In the data rows, 50 means zero.
Here are some points:
<64 55 49 48 41 52 53 44 45 44 47 39 48 44 40 55>
<74 64 46 44 25 46 52 57 48 45 46 46 34 44 51 46>
<41 47 42 46 61 47 42 29 47 46 40 49 53 63 68 52>
<44 41 63 67 59 69 71 50 45 42 49 33 61 44 40 67>
<40 48 40 46 62 41 58 62 80 71 61 54 46 49 48 42>
<60 50 59 56 38 67 47 43 35 40 54 35 65 46 49 72>
<44 44 40 49 45 40 43 57 57 40 43 53 46 90 60 48>
<51 47 45 44 51 49 47 40 42 44 40 43 42 37 48 54>
<70 79 53 51 45 48 48 46 38 42 49 38 53 52 38 51>
<42 43 57 47 29 71 79 56 68 71 73 41 51 48 34 65>
<57 54 46 40 46 43 40 48 46 43 40 40 43 49 44 43>
<41 47 34 42 57 36 41 44 50 61 57 76 55 61 52 40>
<42 41 42 46 47 47 45 46 41 46 51 59 56 64 57 50>
<46 48 42 50 54 50 65 60 75 71 61 55 48 48 47 53>
<43 40 52 38 49 48 37 41 38 45 44 45 54 54 65 49>
<67 61 46 52 47 52 52 43 52 42 41 50 48 45 39 56>
<48 45 50 54 51 55 77 57 88 67 68 45 50 43 48 68>
<52 47 22 44 43 19 43 70 57 45 40 62 31 84 69 39>
<48 48 23 48 66 27 51 89 76 66 52 69 43 59 56 30>
<44 40 60 62 53 69 88 69 57 53 59 43 58 43 45 67>
<72 77 58 56 42 57 52 47 46 43 51 44 54 49 45 60>
<64 70 43 43 57 44 38 35 41 46 37 51 46 41 46 42>
<42 38 69 69 83 61 59 58 41 44 44 46 55 32 43 39>
<53 64 50 55 54 43 44 51 53 43 37 51 39 50 47 36>
<43 46 49 60 63 55 64 62 55 46 43 51 44 44 47 44>
<62 67 66 54 45 58 47 42 38 41 48 45 60 35 39 52>
<48 45 51 49 36 60 55 40 44 47 49 44 52 66 67 74>
<37 41 57 47 49 59 57 52 56 67 70 44 62 47 40 54>
<75 69 50 51 39 47 49 57 53 43 46 43 41 49 50 53>
<68 64 48 45 40 55 50 41 50 45 37 44 34 36 51 55>
<40 43 46 37 49 45 47 58 65 67 55 53 48 42 42 31>
<71 70 51 41 36 50 42 47 39 43 41 43 45 48 34 43>
<38 38 57 47 56 54 39 36 44 42 47 56 68 62 60 54>
<77 78 49 38 46 42 38 50 46 44 36 40 32 41 54 40>
<45 44 45 42 49 45 45 55 60 67 59 56 49 40 51 40>
<43 38 55 44 42 50 45 44 29 42 50 42 58 55 65 55>
<45 44 41 41 45 41 35 49 37 45 40 62 49 61 63 40>
<50 62 81 57 51 64 48 34 37 45 43 33 49 34 48 51>
<67 65 72 56 42 71 48 38 32 36 50 42 70 41 28 66>
<44 43 45 45 56 45 36 43 41 45 42 48 54 66 68 53>
<45 42 44 53 58 49 64 64 71 68 65 58 57 43 47 51>
<60 83 60 52 55 50 43 46 53 44 41 42 42 51 44 50>
<46 46 39 71 77 47 57 54 55 43 42 53 47 50 51 47>
<63 61 45 47 42 50 44 47 53 42 40 46 43 55 43 49>
<41 46 42 49 62 48 78 69 82 62 53 51 42 47 49 46>
<73 65 57 48 44 57 49 39 48 41 42 39 50 34 44 56>
<46 46 41 43 59 38 49 66 70 72 58 51 48 44 55 36>
40 more points follow, each with its number after it:
<45 43 43 46 39 42 50 55 51 39 43 51 42 72 55 50> 0
<43 41 51 50 49 54 50 40 49 51 58 65 66 52 48 59> 1
<63 64 58 51 41 58 44 43 40 39 48 48 61 46 33 49> 2
<48 50 13 36 52 08 36 58 50 48 36 55 24 78 80 31> 3
<47 46 58 84 61 67 72 61 52 43 47 44 49 43 53 53> 4
<40 43 47 45 53 46 40 43 49 59 62 73 67 56 44 46> 5
<47 45 42 38 36 40 43 57 47 46 44 56 38 64 68 42> 6
<41 41 51 46 41 55 51 42 45 51 57 66 62 54 44 53> 7
<63 61 42 51 52 48 46 43 53 43 39 50 47 52 41 51> 8
<67 58 41 43 41 38 46 55 50 46 43 48 37 48 51 41> 9
<48 46 43 43 46 42 41 47 44 48 47 56 51 64 71 48> 10
<50 46 56 79 73 48 53 70 44 45 49 48 45 50 55 45> 11
<41 39 43 47 53 43 45 50 51 64 71 88 63 45 48 45> 12
<84 69 53 55 44 53 50 50 42 42 49 47 53 43 48 61> 13
<50 47 46 39 47 44 40 46 44 45 39 45 43 39 46 37> 14
<69 61 29 41 57 20 35 54 49 48 39 50 36 46 63 30> 15
<42 42 52 54 66 50 63 65 47 51 49 42 52 44 47 39> 16
<52 56 52 68 58 54 54 46 56 46 43 46 42 51 49 58> 17
<43 54 79 91 80 72 51 41 51 39 41 43 49 45 46 55> 18
<62 55 43 48 51 44 48 45 45 43 46 42 44 42 49 52> 19
<51 62 62 58 56 52 46 44 44 45 37 46 42 46 39 42> 20
<71 79 54 48 43 49 41 48 43 44 46 43 51 50 47 44> 21
<53 54 56 82 69 44 57 66 50 47 49 46 37 46 64 42> 22
<41 43 45 40 47 43 42 54 59 68 66 73 55 53 44 36> 23
<44 44 45 53 52 48 59 69 63 66 71 52 56 51 53 52> 24
<47 36 59 54 34 59 60 52 55 56 73 60 65 44 45 65> 25
<42 41 51 52 50 56 41 42 45 54 61 90 79 50 52 53> 26
<44 50 38 34 50 34 37 47 44 44 36 39 29 68 75 44> 27
<36 41 54 48 50 59 52 54 51 67 69 57 66 43 39 49> 28
<53 47 29 43 50 28 43 59 54 58 55 74 39 49 73 43> 29
<68 64 48 49 46 46 42 50 46 42 44 50 52 50 41 43> 30
<43 45 47 41 58 46 34 34 39 42 38 42 50 41 40 42> 31
<63 63 57 50 44 49 46 50 41 42 45 43 49 40 44 47> 32
<48 41 56 55 44 59 67 63 64 67 75 41 61 43 50 66> 33
<46 45 43 51 46 49 48 50 49 44 47 55 48 77 67 63> 34
<43 43 69 83 70 65 55 54 40 41 49 46 57 44 48 52> 35
<40 44 41 39 54 37 41 47 52 54 52 58 46 46 53 38> 36
<47 56 56 64 68 48 42 49 44 44 38 50 40 45 53 38> 37
<47 40 45 50 46 45 43 53 40 44 50 50 54 63 71 56> 38
<48 45 44 52 49 47 68 67 78 65 62 53 47 42 49 52> 39
Which three of these numbered points are nearest to each point below, ignoring the direction in which the first points spread most? Their numbers follow each, nearest first.
<37 46 46 23 44 41 61 62 58 67 53 39 33 46 34 27> > 14 32 9
<52 62 53 60 62 44 40 51 48 42 42 47 45 52 52 45> > 37 20 32
<47 43 50 50 49 57 56 36 52 51 52 53 54 43 57 66> > 1 7 24
<45 42 58 53 40 68 73 54 54 52 56 39 54 41 40 66> > 33 39 25
<46 39 64 50 29 67 60 45 49 56 68 63 66 49 43 70> > 25 7 1
<39 41 51 45 55 51 42 29 28 44 46 46 66 59 51 57> > 1 7 5
<42 44 45 45 42 48 66 69 69 75 76 53 52 53 41 45> > 24 39 2
<44 44 52 50 47 56 54 47 56 58 58 46 55 43 46 58> > 24 28 39
<44 43 49 45 69 49 31 29 40 45 40 44 58 36 51 48> > 31 36 14
<44 44 47 51 48 54 46 44 51 42 45 55 52 83 85 68> > 34 38 10
<44 47 47 54 65 45 49 52 44 44 40 44 38 45 51 38> > 37 20 16
<65 58 35 38 40 34 45 56 47 46 42 37 23 53 54 43> > 9 19 15
<42 47 44 42 53 45 54 61 65 61 52 53 45 48 46 38> > 32 2 30
<43 48 42 42 47 46 41 43 45 51 48 60 48 54 52 46> > 36 10 14
<41 47 42 48 45 51 47 41 44 49 51 61 55 64 52 52> > 7 1 10
<47 37 58 49 46 59 56 43 48 59 71 54 65 34 48 68> > 25 28 33
<43 45 53 59 81 50 56 60 39 46 41 43 38 34 53 32> > 37 16 11
<80 62 52 52 47 48 44 53 43 43 50 42 57 49 48 54> > 13 30 21
<41 43 54 46 42 60 47 40 42 49 53 66 58 51 56 55> > 7 1 5
<44 41 51 48 45 52 43 48 42 52 60 75 65 53 57 53> > 7 1 5
<45 40 50 46 47 50 45 48 44 53 60 66 61 53 57 53> > 1 7 5
<44 45 47 48 43 49 51 53 61 59 61 55 51 50 43 48> > 2 24 32
<54 48 46 46 38 49 50 47 44 45 45 43 44 41 49 51> > 19 32 14
<56 52 44 43 40 47 49 47 48 45 43 43 38 47 44 50> > 19 9 32
<46 48 40 40 45 40 42 52 47 63 61 71 50 56 56 41> > 23 36 5
<73 76 46 44 53 40 43 44 44 43 39 40 43 44 46 42> > 21 9 30
<37 40 58 45 46 61 45 51 56 61 60 49 59 43 44 49> > 28 7 24
<44 49 39 39 44 43 45 47 49 45 40 40 30 73 78 53> > 27 6 10
<57 72 31 37 55 28 38 46 47 47 27 48 19 49 49 27> > 15 9 14
